In the rows, zero is written as 128.
Each path below is one point turned by a fixed rotation once a step. After each direction that follows a path, write how fast that rotation turns it, in degrees each step (0 if it stays still).
Each turn is a multiple of 5 degrees from 10 to 175, or 0.
Each row of a path follows its step; steps can be skipped.
Rotation 1:
step 0: [117 125 128 123 139 125 129 131 128 140 141 122 131 140 119 113 120 123
 141 129 141 120 140 123 127 115 127 129 116 131 130 128 133 123 129 128
 127 127 137 103 117 130 128 134 136 135 123 135 120 136 124 126 138 109
 131 130 134 112 121 130 131 124]
step 1: [123 133 132 143 116 121 139 125 119 116 119 127 125 127 134 123 126 136
 117 132 124  99 137 144 130 121 120 120 138 125 138 127 136 114 114 120
 126 127 124 127 130 124 129 113 120 120 120 126 136 127 121 137 135 128
 132 130 119 122 125 122 121 125]
step 2: [135 127 131 136 133 137 124 125 144 128 125 114 110 128 130 129 128 139
 132 120 116 128 135 129 128 119 145 120 126 140 132 134 126 136 144 135
 115 116 134 142 132 139 133 143 123 119 131 125 139 122 129 125 124 118
 137 127 120 139 131 124 123 134]
step 3: [120 135 126 116 123 141 126 128 135 136 128 132 130 124 129 129 144 142
 120 139 119 139 127 128 138 134 133 130 139 135 127 120 126 123 144 136
 124 129 130 127 120 128 117 119 137 144 116 121 119 130 118 127 140 137
 139 123 137 118 136 146 135 128]
step 4: [143 131 124 127 128 114 119 120 123 132 130 131 133 139 147 139 122 128
 118 130 122 125 117 128 124 130 115 136 138 126 134 108 113 142 115 136
 129 144 130 128 126 119 128 136 133 130 118 133 138 137 134 134 123 136
 127 124 136 140 127 119 125 135]
step 5: [130 124 123 122 154 138 118 145 132 121 130 133 116 132 123 121 117 135
 128 120 144 130 119 126 132 130 140 126 124 112 130 143 126 144 130 123
 131 136 117 127 129 118 129 127 130 138 138 134 123 131 127 124 130 132
 122 124 123 118 116 123 112 130]
step 6: [124 129 141 132 131 125 128 121 108 124 132 135 132 114 131 118 127 126
 138 151 129 134 132 131 122 130 115 131 128 132 132 135 147 118 128 121
 114 131 115 126 117 124 121 130 133 146 135 131 127 123 127 132 131 109
 121 129 129 133 125 128 132 130]
step 7: [130 127 137 139 129 115 139 143 129 141 125 122 126 129 122 136 134 118
 123 132 119 121 139 129 118 122 137 117 123 129 135 130 134 133 117 119
 132 139 140 134 133 136 131 125 111 129 118 137 124 125 113 118 123 132
 125 144 126 141 130 114 135 135]
step 8: [137 120 141 129 130 133 142 114 140 133 124 115 131 134 113 132 123 134
 133 124 125 125 128 121 129 138 122 117 138 133 109 142 116 125 141 127
 127 112 123 122 139 133 122 136 127 136 119 125 120 121 124 131 136 135
 131 122 122 120 130 126 119 121]
step 9: [119 137 119 132 132 121 131 120 122 126 127 123 142 130 143 126 132 121
 138 120 129 129 138 131 137 114 121 132 127 127 116 128 136 131 139 152
 126 137 147 131 123 118 126 123 124 137 128 114 140 132 122 143 131 136
 134 115 128 127 135 128 137 122]
Speeds:
[130 128 127 127 130 128 126 125 129 132 128 129 132 126 126 127 128 129
 125 127 127 124 126 130 127 128 124 128 130 127 129 126 133 126 125 128
 131 131 131 131 125 125 128 127 128 125 127 129 126 129 128 125 131 127
 129 131 128 129 132 126 128 128] : 120
[130 125 130 131 132 126 125 127 129 126 129 131 125 131 126 128 125 128
 129 127 130 128 132 131 126 128 126 131 126 124 131 127 132 126 129 125
 127 130 129 125 126 126 129 124 129 128 129 128 130 129 131 128 125 129
 129 126 131 125 126 130 128 130] : 70
Rotation 2:
step 0: [128 119 123 135 134 129 118 126 135 130 131 136 125 116 134 126 146 127
 140 126 142 126 119 122 131 133 140 128 112 121 136 130 117 121 116 121
 144 130 130 143 127 134 128 130 120 149 142 140 131 122 138 111 142 128
 128 131 134 120 120 128 138 121]
step 1: [120 116 123 129 119 132 120 135 129 131 133 120 125 118 139 123 138 133
 126 120 134 126 148 130 129 128 138 129 123 136 122 126 114 121 132 128
 118 136 112 118 108 119 120 130 135 132 121 133 136 119 133 139 110 144
 145 141 124 131 128 126 134 124]
step 2: [131 127 128 123 127 127 121 129 122 141 141 133 146 126 127 133 118 128
 106 126 117 128 127 132 128 130 120 131 122 127 130 127 134 145 138 133
 122 124 118 125 137 121 131 127 115 121 111 107 130 111 127 149 136 121
 138 126 137 127 133 137 133 124]
step 3: [130 120 128 135 137 109 131 130 138 137 121 119 122 121 122 132 143 124
 129 123 115 138 122 132 132 129 120 125 123 119 123 130 135 118 128 141
 145 128 125 142 136 136 131 125 120 125 125 120 116 137 123 131 128 112
 116 115 119 106 125 142 119 123]
step 4: [129 116 115 136 124 125 135 134 139 125 130 140 120 126 125 120 134 147
 143 125 130 124 117 130 131 122 132 133 128 145 123 125 120 124 106 120
 135 133 135 120 126 120 122 116 132 127 148 127 124 141 114 127 117 126
 125 143 131 133 128 142 132 119]
step 5: [126 108 132 132 126 120 113 140 111 120 121 136 134 129 124 138 116 132
 121 135 133 127 132 133 130 131 138 117 117 138 128 119 120 139 138 128
 124 132 123 113 135 134 123 143 131 129 143 128 131 115 123 128 121 139
 118 137 135 135 135 116 139 140]
step 6: [115 132 138 132 128 129 111 125 136 131 123 125 134 122 125 142 125 119
 126 113 125 132 134 127 123 133 136 133 119 116 137 129 114 143 132 144
 124 121 125 136 134 120 138 124 130 132 128 126 139 113 140 111 124 116
 128 109 143 120 123 132 127 118]
step 7: [113 133 130 148 126 133 122 117 129 134 131 126 131 112 132 115 136 128
 130 120 136 120 122 138 141 111 128 128 134 131 132 135 135 107 116 134
 118 130 122 133 129 128 124 127 129 135 123 127 142 130 128 142 123 119
 138 128 111 109 129 136 121 121]
step 8: [144 115 114 125 130 115 136 133 129 139 129 150 136 127 133 119 127 141
 115 134 138 113 118 118 130 134 121 125 114 134 121 133 124 128 134 123
 125 136 123 128 135 128 116 113 110 139 126 134 131 127 131 134 130 137
 133 133 118 125 129 136 134 133]
step 9: [122 110 130 122 145 112 120 140 147 133 125 119 122 118 135 143 135 137
 117 123 114 138 138 127 124 143 133 128 126 121 123 125 133 146 133 136
 142 137 132 113 122 128 119 128 131 120 132 124 120 126 132 130 133 139
 132 130 127 130 131 130 121 137]
Speeds:
[130 131 128 127 128 131 122 124 126 128 129 125 124 129 128 129 126 129
 126 124 129 128 127 130 128 131 126 127 126 125 128 122 126 129 130 128
 126 128 129 130 131 127 130 127 129 126 129 125 128 129 128 132 126 129
 128 127 127 128 125 129 126 128] : 90
[129 125 126 128 130 129 126 126 132 129 127 127 130 126 130 135 129 128
 128 130 127 124 131 126 130 127 127 126 131 128 128 130 126 127 124 126
 128 128 131 131 128 128 133 130 132 130 127 126 127 130 129 129 129 125
 127 126 129 127 127 127 128 128] : 110
Rotation 3:
step 0: [125 120 139 117 116 121 130 116 122 129 133 145 122 114 124 110 116 143
 130 130 128 127 122 143 134 138 117 128 123 124 136 137 133 133 122 133
 124 120 136 128 132 120 142 133 126 122 126 116 130 133 140 126 137 117
 122 117 121 129 133 148 131 128]
step 1: [137 110 133 116 123 114 117 124 111 133 139 119 117 142 125 129 120 131
 126 134 123 120 121 143 116 127 114 130 114 131 127 122 130 116 126 131
 130 124 126 125 140 133 139 134 131 130 136 129 132 125 115 133 123 114
 106 130 128 136 133 133 129 130]
step 2: [132 128 131 116 128 130 122 117 106 130 146 134 126 120 136 115 127 126
 126 132 121 117 128 133 137 113 138 132 131 131 121 117 123 110 129 124
 132 125 131 128 143 118 110 119 132 129 136 145 124 134 135 133 132 121
 126 130 123 144 128 141 135 123]
step 3: [136 130 121 122 118 125 112 140 118 124 136 136 115 129 136 134 135 129
 133 122 135 120 143 143 120 133 117 126 134 141 131 131 111 120 132 121
 130 126 130 137 130 121 110 125 131 107 137 129 135 145 124 132 115 134
 131 125 122 131 133 135 129 137]
step 4: [130 128 123 137 109 135 104 135 137 125 140 137 128 130 135 131 135 132
 138 150 128 128 128 143 127 122 138 140 152 128 122 135 137 133 131 123
 124 124 133 119 128 127 127 125 123 121 135 135 141 136 123 133 131 116
 130 135 125 124 120 127 138 131]
step 5: [133 126 128 131 129 127 122 129 123 113 133 127 128 119 121 132 130 133
 130 134 142 133 117 131 131 145 139 128 155 138 140 122 133 128 139 126
 130 121 130 122 119 133 134 129 126 119 124 146 130 125 122 131 114 134
 123 148 128 140 146 121 128 132]
step 6: [129 139 121 140 135 150 124 120 120 120 125 124 127 128 140 139 129 136
 125 126 116 132 130 135 133 140 130 133 129 136 117 133 125 135 120 129
 136 123 136 116 118 123 122 141 123 137 120 142 130 142 128 132 121 136
 113 148 143 131 126 119 128 129]
step 7: [121 122 102 133 129 130 120 129 119 121 123 129 130 121 131 123 105 126
 130 127 131 128 120 121 124 136 134 118 123 132 128 134 126 145 116 132
 128 138 140 134 116 122 118 117 123 116 120 143 132 127 128 119 140 138
 131 140 132 127 129 112 131 136]
step 8: [113 135 122 124 129 130 132 127 140 131 120 122 108 117 129 141 120 133
 126 138 126 134 114 136 141 136 119 125 123 119 130 127 129 135 124 130
 129 126 153 127 116 123 127 114 140 122 130 122 126 125 125 126 135 129
 119 133 145 108 130 131 134 140]
step 9: [129 119 130 119 133 121 137 118 139 111 124 124 130 124 130 112 109 131
 131 129 126 115 117 132 130 132 126 117 120 126 131 135 144 137 131 136
 138 125 124 136 124 131 131 131 126 130 123 139 136 127 123 131 126 126
 109 127 139 107 121 147 136 134]
Speeds:
[133 127 130 125 127 125 128 129 128 125 129 126 129 128 130 127 128 127
 124 128 128 124 130 127 129 130 125 131 126 126 130 126 131 128 127 127
 128 126 126 126 129 130 124 125 132 126 130 128 131 129 131 129 130 125
 129 124 129 128 128 127 128 128] : 40
Rotation 4:
step 0: [120 145 135 133 133 136 120 120 117 133 129 131 123 111 127 123 116 123
 121 128 139 140 127 121 119 120 119 122 130 131 129 116 116 132 118 136
 124 143 135 133 137 127 127 132 136 133 143 119 128 142 129 123 128 135
 121 145 147 122 140 120 133 138]
step 1: [118 118 138 133 142 126 117 131 124 106 137 127 127 133 126 133 136 135
 123 142 129 132 119 137 135 119 125 126 112 135 110 121 118 132 128 131
 116 149 128 131 139 129 120 142 122 120 129 122 125 130 125 131 116 142
 131 136 126 136 125 137 129 132]
step 2: [121 129 134 128 124 125 122 115 119 118 125 127 129 120 127 131 111 119
 142 120 131 120 129 132 138 138 115 128 116 142 133 135 122 134 127 136
 131 137 137 125 122 134 106 125 124 123 137 119 128 131 127 142 116 136
 120 128 155 126 128 126 140 137]
step 3: [120 135 134 132 127 107 127 131 115 124 137 121 122 128 133 124 131 131
 132 123 140 125 117 145 141 119 138 120 133 150 129 130 136 132 129 129
 115 136 129 125 128 120 120 141 135 135 111 134 115 144 124 125 113 131
 124 132 131 133 115 130 127 133]
step 4: [149 131 132 136 137 119 127 137 121 125 149 120 137 126 117 125 121 131
 141 117 128 124 136 130 145 133 117 132 133 127 127 138 122 135 136 142
 138 131 136 126 126 125 126 130 126 116 119 127 125 121 117 129 118 130
 122 143 134 127 125 110 141 137]
step 5: [128 135 123 133 135 127 138 122 117 128 143 140 122 129 129 126 132 119
 111 125 135 138 122 148 118 134 125 143 131 134 140 128 132 139 116 141
 115 125 141 130 121 120 124 140 137 126 116 138 131 128 126 131 123 129
 112 141 132 127 127 113 122 137]
step 6: [135 145 143 135 142 133 122 144 116 115 139 130 134 131 129 118 120 125
 127 137 131 125 117 122 119 132 126 123 146 111 123 118 122 134 127 140
 116 136 131 125 118 135 130 137 133 120 129 118 130 125 131 123 110 122
 132 136 136 136 131 116 128 126]
step 7: [126 119 140 135 139 130 135 120 123 114 144 130 133 146 133 131 132 119
 138 145 133 127 138 140 120 130 127 129 118 137 126 130 129 130 111 132
 130 124 143 140 124 132 125 143 132 116 131 127 135 123 131 145 115 121
 114 124 131 129 133 130 128 113]
step 8: [126 143 126 128 131 126 122 131 125 127 124 113 124 126 126 124 121 128
 139 127 122 124 122 136 127 132 129 121 144 136 130 115 145 124 113 123
 127 123 136 132 113 140 116 143 120 119 127 112 119 126 142 124 112 123
 119 123 152 124 138 131 125 130]
step 9: [152 127 137 130 135 120 134 139 125 118 143 115 140 131 137 117 140 132
 125 119 141 125 134 138 133 114 135 128 125 135 124 132 142 132 129 116
 138 134 132 140 125 143 118 134 128 126 116 120 124 135 132 140 120 125
 122 126 121 119 126 134 120 118]
Speeds:
[130 127 127 129 126 129 127 126 127 127 123 130 129 126 130 128 128 128
 125 127 129 125 125 129 126 128 129 131 128 128 130 130 129 128 129 130
 126 127 126 128 121 131 123 127 125 127 127 127 127 127 130 130 128 127
 129 129 127 127 129 129 125 134] : 115
[126 129 127 127 125 130 128 125 127 125 128 128 130 125 126 124 128 129
 125 129 131 129 126 126 129 129 131 129 132 130 129 126 129 129 123 129
 126 127 129 126 130 129 128 128 127 130 127 130 121 130 131 127 132 127
 128 126 130 130 128 126 131 127] : 135
[127 128 129 127 129 124 127 131 130 130 128 127 128 129 130 124 130 130
 128 128 133 129 126 130 125 128 128 124 129 126 123 126 132 128 132 129
 128 131 126 126 128 129 130 127 129 127 127 128 127 128 128 130 129 126
 130 128 128 132 132 129 130 131] : 135
Rotation 5:
step 0: [125 126 132 137 132 117 126 127 134 126 134 127 131 145 130 137 132 134
 131 125 137 129 133 139 132 121 135 133 139 120 145 135 129 127 127 116
 113 137 139 135 147 134 125 118 141 128 128 113 131 132 133 133 127 144
 119 130 111 132 126 115 132 129]
step 1: [135 140 135 141 122 121 120 133 141 122 128 117 133 120 121 137 131 128
 124 130 129 133 124 135 123 121 136 128 125 132 113 141 112 129 116 109
 128 134 122 135 130 136 128 126 127 122 130 128 126 119 117 131 135 140
 112 125 108 113 127 120 131 131]
step 2: [128 144 130 135 115 121 129 127 133 139 127 109 124 126 108 124 140 120
 128 130 132 120 129 116 130 135 133 117 116 130 128 119 115 142 126 122
 121 128 128 139 127 129 125 120 131 143 127 142 130 131 128 128 124 115
 120 125 126 111 130 130 136 132]
step 3: [129 128 123 136 121 120 147 126 132 134 124 123 126 124 121 134 138 137
 126 121 123 127 128 129 130 121 114 126 115 110 144 139 126 130 133 131
 123 133 141 127 129 137 130 138 137 135 122 137 133 129 136 129 122 119
 109 121 151 122 127 137 130 135]
step 4: [137 132 136 144 131 110 139 139 138 116 116 138 136 132 120 134 133 140
 137 126 124 132 128 126 127 130 131 139 132 133 139 133 117 123 127 123
 129 125 125 123 135 128 127 134 154 126 125 117 124 126 146 129 122 125
 129 124 140 137 124 131 117 128]
step 5: [130 134 126 132 130 124 136 140 131 122 118 133 143 133 119 138 133 134
 133 122 134 126 113 119 123 134 133 134 138 127 128 129 132 122 128 123
 135 139 121 146 147 120 144 126 141 126 134 140 113 126 119 121 125 136
 130 133 114 126 127 125 127 140]
step 6: [119 132 130 136 125 123 127 132 139 135 120 124 137 129 130 137 144 123
 129 114 126 118 131 120 132 135 130 130 136 134 120 121 139 140 136 133
 123 125 140 135 135 129 134 135 131 131 131 125 124 139 117 124 144 136
 113 122 109 117 120 134 148 129]
step 7: [119 118 130 145 133 135 125 120 140 126 114 118 119 118 119 140 140 125
 130 135 111 127 116 126 130 121 123 124 123 120 123 116 119 138 140 114
 129 113 136 127 130 125 128 125 125 131 126 116 128 129 118 135 126 133
 110 124 137 126 122 127 136 127]
step 8: [139 128 130 134 139 132 131 136 124 130 117 115 124 141 107 127 120 126
 131 134 113 114 116 128 135 117 127 128 116 133 134 125 121 122 127 121
 118 120 130 134 123 129 134 129 129 141 123 124 133 126 151 128 115 136
 122 132 127 124 115 132 122 135]
step 9: [129 126 132 128 140 112 144 127 111 133 119 134 143 126 118 124 134 142
 139 128 129 118 120 130 134 127 129 123 121 130 131 141 127 119 128 128
 129 132 121 132 121 139 134 116 136 128 124 131 140 124 130 112 130 144
 122 132 123 128 130 147 132 134]
Speeds:
[129 129 133 127 129 124 127 129 130 128 129 126 130 126 130 129 129 128
 131 125 127 126 132 130 128 125 128 127 123 133 125 127 126 129 130 129
 131 126 127 124 124 129 129 128 131 124 127 127 127 127 126 124 130 129
 128 126 129 130 129 129 129 128] : 140
[129 129 129 129 129 130 129 127 126 129 127 127 130 128 128 128 127 129
 129 130 125 131 127 131 129 130 129 133 129 127 126 127 126 130 129 126
 130 127 126 128 130 129 126 130 129 128 127 124 130 124 126 127 131 124
 129 125 129 124 125 124 123 126] : 115
